In the rows, 128 means zero.
One turn moves every row onto another: examples first, then more rows asked:
pel: [ 99 138 119 130 159 161 123 100 131 104 144 119 107 125 120 141 107 132
 118 121 162 151 132 149]
gaku: [153 133  98 149 134 140 150 141  99 102 158 123 100 125 105 154 116 136
 161 110 131 121 115 135]
buf: [138 145 117 172 128 120 120 106 124  94 148 143  88 138 122 163 104 139
 110 120 127 125 123 133]
vibus: [150 122 120 143 112 162 125 161 105 134 128 121 118 126  94  93 121 128
 149 122 148 176 107 133]
Fupa: [121 142 111 160 157 138  91 105 117 134 113 133 136 125  83 115 155 104
 144  99 116 124 122 120]
Rabo: [131 132 158 121 105 122 148 107 128 119  99 114 128 151 118 147 116 150
 151 125  97  96 132 109]
situ: [121 112 140 129 120 125 137 138 118 176 116 118 119 143 131 172 126 119
 160 124 105 101 133 121]
Suren: [126 112 147 118 124 103 122 122 110 135 109 116 141 146 124 175 114 135
 160 128 111  94 140 114]
Doru: [159 115 101 108 130  85 138 153 123 144 107 144 140 154 137 105 117 115
 115 119 107 149 114 112]
Mulev: [151 140 143 150  83 141 114 138 107 112 135 159 106 124  97 114 129 116
 132 144 125 158 124 165]
nirat: [167 125 106 114 115  92 137 159 114 137 109 149 153 156 149 108 126 132
 139 128 113 148 114 136]
lusi: [101 140 113 130 115 120 119 102  95 101 155 114  90 137 117 116 151 128
 146 115 120 102 128 143]
gid: [144 140 125 106  95 116 152 134 134 138 111 139 168 153 142  96 134 145
 132 155 118 146 131 136]
Muk: [152 112 120 140 112 174 108 134 137 141 130 162 115 132  94 107 129 122
 132 118 144 158 123 164]
gabo: [153 146 107 161 143 134 120 107 131 101 154 149 116 122 120 150 138 130
 150 102 126 109 105 153]
nini: [160 125 123 111 107  96 132 154 126 149 125 140 160 148 163 116 120 134
 123 145 140 145 110 138]
foge: [ 99 152 118 184 130 143  91 121 102 146  99 133 129 143 103 123 149 124
 140 135 123 148 142 128]
Zof: [113 103 106 128 115 136 107 125 130 107 127 124  97 119 135  87 125 151
  96 138 158 139 137 134]
fuvu: [132 121 183 147 119 117 127 107 125 131 108 129 152 135 124 161 109 130
 142 124 132 104 151 117]
Varem: [151 147 136 133 112 100 149 134 122 148 133 162 175 153 147 116 130 111
 122 138 144 134 141 146]
budi: [117  94 138 129 129 129 131 138 130 159 105 120 126 141 136 167 122 133
 173 121  97 135 128 115]
beson: [116 110 113 134 101 148 103 133 121 116 122 125 102 121 134  79 134 155
 112 140 157 141 138 149]
kitaz: [ 98 120  98 142 146 107 113 119 136 107 132 156 131 114 111 134 135 101
  99 157 139 162 136 120]
dirip: [ 83 138 103 133 127 124 116 105  98 120 148 112  97 135 119 112 164 118
 144 118 121 110 131 135]
Diri: [152 136 144 124 118  94 145 124 125 153 129 152 152 153 121 107 112  91
  93 120 133 133 139 118]
rez: [111 128  92 148 159 137 119 137  88 128 115 108 137 127  80 125 138 117
 161 118 129 137 137 102]
mibe: [131 108  90 130 155 123 128 138 126  90 142 124 139 119 116 126 110 137
 126 134 166 167 113 109]
sedag: [106 147 143 133 134 179 106 109 109 121 122 113 113 131  99 114 117 129
 138 119 152 158 136 160]
rido: [145 125 120  98 110 106 161 123 150 142 121 134 135 150 130 100 112 123
  94 138 109 143 126 107]
sune: [101 130 129 132 126 134 161 118 146 158 100 118 129 144 139 152 140 136
 150 135 101 107 133 107]
feba: [117 119 165 158 126 135 147 123 142 171 116 133 133 128 139 163 123 113
 138 123 129 111 145 118]
tema: [114 164  96 134 163 138 122 125 103 108 114 128 133  99 110 100 145 106
 116 130 143 130 141 148]
bune: [130 101  99 126 152 134  98 108 149  97 130 160 147 128 100 127 118 130
 114 131 160 153 136 135]
Leli: [148 166 112 133 138 145 137 128 103  99 134 132  99 100 110 106 125 110
 112 115 137 120 126 164]
mukuv: [156 116 130 105 115  91 122 146 126 159 112 130 148 147 136 101 109 113
 100 131 129 148 114 109]
Toso: [131  93 149 119 125 115 124 125 125 127 106 118 128 143 127 170 105 144
 169 117  98 126 128 114]

gid goes to sune
nirat goes to budi
sedag goes to tema
And these:
buf goes to Mulev
mibe goes to gaku
situ goes to mukuv
dirip goes to Zof
Varem goes to feba
Fupa goes to bune

One turn moves every row onto another: examples first, then more rows asked:
Naliz: [144 162  86 122 114 103 118 156  94 132 117 150 110 128  99 127 114 117
 151 111 117 123 141 122 140  94 117 133 116 132]
gezos: [137 132 145 133  99 119  91 113 102 115 129 129 124 169 138 115 127 156
  88 113 111 135 105  39 145 106 128 154 163 134]
nobon: [139 143 167 141 113 107 112 164 123 128 166 185 137 128  67  69 141 152
  99  92 115 143 112 102 125  98 119 114 159 122]
refe: [129 131 150 136 105 116  94 113  94 111 130 136 123 173 136 114 127 152
  94  99 104 144 118  36 155 110 119 144 156 144]
gep: [165 159 172 139  90  89 132 178  92 166 131 142 129 135 133 105 123 153
 108 138  76 121  90  72  91 117 122 150 120 123]
vete: [156 185  92 124 116 101 110 153  92 138 127 160 115 124 104 125 135 141
 158 110 106 133 132 121 142 100 123 133 128 121]
kisez: [143 152 178 137 100  87 136 178  81 161 130 144 120 144 126 104 118 135
 116 108  62 136 112  65 107 115 101 134  97 147]
malak: [166 133 173 159  85  90 149 183  89 143 112 159 136 143 131 113 104 151
 104 146  96 112 120  86  91 135 126 143 130 121]
dideb: [141 120 177 150 117 126 125 152 135 139 146 178 156 132  86  81 145 158
 115  87 137 133 100 101 117  95 120 112 147 123]
von: [134 138 127 136 115  93  98 158 132 122 156 189 126 119  59  67 119 146
 114 108  98 127 119  94 125  98 120 111 144 130]
vupu: [161 116 128 118 105 103 121 183 118 138 118 114 103 144 141 132 150 145
 135  59 113 113  97  98 130  88 112 129 176 114]
fut: [129 145 133 150 110 116 102 125  85 126 117 148 140 173 119 122 127 158
  87 119 100 141 150  32 125 110 113 131 145 160]
vunu: [124 106 128 134 112 107 109 150 151 129 143 178 126 124  72  83 105 130
 121 118 112 115 117  93 117  80 117 111 127 134]
fepu: [133 149 132 142 107 119  97 119  91 139 121 137 143 169 122 121 133 162
  88 124 100 137 129  28 120 102 115 141 143 157]
Mepid: [134 134 154 137 108 134 142 153  73 149 133 136 101 131 115 110 104 120
 114  99 146 133 139 132 135  72  89 148 154 114]
Medo: [147 138 142 150 124 105 101 149 130 131 142 190 153 120  74  70 140 168
 133  92 116 124 106  95 123 108 126 107 143 128]
nudus: [131 161 152 133 114 124 130 163  66 148 146 144  88 125 112 105 116 131
 113  95 127 151 135 125 138  72  90 149 161 107]
fure: [149 166 163 141 112 132 132 149  70 157 147 150 108 124 122 107 132 154
 125  98 131 147 127 131 136  80  97 150 172 100]
Voz: [125  97 167 139 109 127 130 154 151 137 147 170 138 134  84  90 120 131
 107 105 134 126 108 100 113  74 115 115 137 127]
zuvif: [137 124 141 142  96 116  98 119 100 101 123 139 122 171 135 117 115 153
  81 122 119 132 118  46 144 114 133 152 172 131]
zala: [160 146  95 130 109 114 129 139 100 138 109 148 132 131 109 132 116 127
 159 115 133 106 138 130 138 100 118 134 118 132]
Tabol: [160 132 118 145  92  96 137 176 106 153 123 144 107 135 109 133 116 166
 125 114  82 105 165 106  94  88  87 121 191 141]
roset: [134 139 128 153 104 115 105 130  89 120 112 150 139 171 118 125 119 159
  78 136 112 133 149  38 118 113 122 138 155 150]
pifi: [129 124 147 145 102 113 101 120  92  98 123 146 121 176 132 117 117 149
  87 106 113 142 132  43 153 118 125 142 164 140]
zon: [164  98 168 152  96  84 136 170  82 115 113 166 116 142 142 101  93 135
 120 119  95 106 122  81 135 144 119 135 125 104]
vobu: [138 106 143 148 121 119 114 141 150 137 129 180 153 124  87  85 125 153
 139 102 130 112 103  93 114  90 122 107 126 131]
tener: [165 143 124 145 103  92 131 172  81 156 121 133 124 139  96 112 126 164
 126  79  87 105 161 102 105 103  77 116 181 162]
vite: [173 122 134 119 104  92 124 173  94 129 127 117 114 148 120 114 149 140
 131  42 103 110 118 105 150 110  99 122 179 134]
Duzed: [161 134 166 123 102  83 110 164  87 147 137 144 107 132 145  90 120 140
 126 107  65 120  80  61 135 117 112 145 113 107]
nur: [139 145 127 145 101 120  99 125  96 133 117 139 142 168 123 123 125 164
  79 141 110 128 130  35 113 104 125 146 155 148]
biku: [155 143 122 143 115 101 124 182  89 171 105 116 124 135 114 116 140 166
 134  69 104 108 128  89  91  87  86 119 166 155]
tipo: [150 132 116 142 105 105 128 186 114 169 108 129 107 132 125 136 129 168
 133 104  99 110 131  92  78  71  96 126 177 134]
Mulip: [172 170 102 133 112 113 121 136  98 142 119 158 138 126 113 130 135 151
 166 115 121 117 129 128 138 106 125 135 130 121]
fadas: [153 140 166 145 107 141 144 139  76 156 136 142 120 128 125 112 119 144
 126 102 150 126 131 137 134  80  93 151 165 107]
geb: [165 108 127 119  89  98 130 177 128 124 131 134  90 145 137 143 133 144
 129  91  96 111 124 108 133  89 113 130 193 104]
dabup: [176 114 132 121  88  88 133 168 105 117 141 137 102 149 116 127 131 140
 124  74  89 108 144 116 152 112  99 124 196 124]
vapi: [144 127 179 156  96  87 152 182  77 138 113 160 127 151 124 112  98 130
 111 116  83 126 141  79 108 135 107 125 107 144]
dol: [147 112 171 136 108  80 127 166  76 128 125 157 106 143 140  95 105 124
 128  91  70 125 116  66 147 130 101 128 104 123]
dalot: [178 122 163 140  91  85 121 167  93 134 125 154 118 131 148  95 110 151
 117 133  90 102  85  77 123 131 131 151 136  90]
Teku: [122 121 157 131 106 109 118 165 138 127 165 176 118 130  64  78 117 126
  90 110 112 136 120 100 121  78 113 118 148 126]

zala goes to fadas
kisez goes to dol
fepu goes to refe
And these:
tipo goes to vupu
vobu goes to dideb

One turn moves every row onto another: examples first, then more rows asked:
Bal: [115  50 180 144 135 101 115 132 149 117 105 131 113 116]
gok: [117 122 149 198 136 112 117 124 137 125 137 126  92 151]
tobog: [109  91 170 186 132  97 108 121 156 105 136 104  93  91]
dutif: [115  96 122 184 144  95 122 111 190 107 128 130  91 135]
Gufi: [125 112 145 135 136 102 102 100 200 126 144 123  89  91]
voba: [123 130 170 145 138 120 104 108 134 143 162 114  88 109]
Kur: [121  92 170 170 132  96 107 105  95 114 117 123 115 127]
vez: [111  65 168 182 137 105 110 102 170 117 105 132  96  98]
romi: [131  79 115 129 133 102 101 102 174 122 134 120  71  87]
Tazot: [131 117 181 157 116 134  89 115 120 141 124 116  78 126]
zonuf: [130 138 120 146 140 115 111 105 171 134 147 132  81 153]
gofep: [133  98 135 111 141 123 103  82 180 133 136 122  69 111]
Bukin: [126  88 149 109 119 102 100 117 148 135  77 137 103 160]
gar: [128  75 129 141 125  75  99  95 175  88 103 126 106 109]
Novo: [116  73 157 123 135 105 113 111 126 138  82 139 109 160]
zol: [141 126 152 142 113 123  86 122 133 156 132 131  78 104]
rabir: [100 114 159 135 131 101 116 105 141 105 136 168 136 121]
repu: [118  62 142 117 128  97 108 113 140 116  79 124  97 157]
zam: [133  70 150  87 136 107 107 116 176 122 120 125  91 123]
lirer: [146 132 143 106 125 106  90  88 143 142 128 144 106 130]
Nup: [114  72 158 186 137 106 112 113 132 135 120 133  99  87]
Tor: [134  96 185 113 121 122  96 138 125 143 121 128 100 136]
Bon: [ 99  97 136 123 132 101 116 105 130  75 148 133 108 127]
per: [112  84 125 167 144  89 110 105 179 107 101 123  99 167]
zilu: [112 127 148 125 102  99  91 126 151  82 130 146 115 128]
lunef: [112 108 151 177 141 106 106 112 134 130 112 125 103 182]
Kif: [125 123 125 135 139 106  99 100 172 136 117 131  91 181]

zam goes to Tor
lirer goes to Kur
And these:
Novo goes to repu
romi goes to zol
Bon goes to zilu
Kif goes to lunef
Tazot goes to vez
tobog goes to Gufi
dutif goes to zonuf

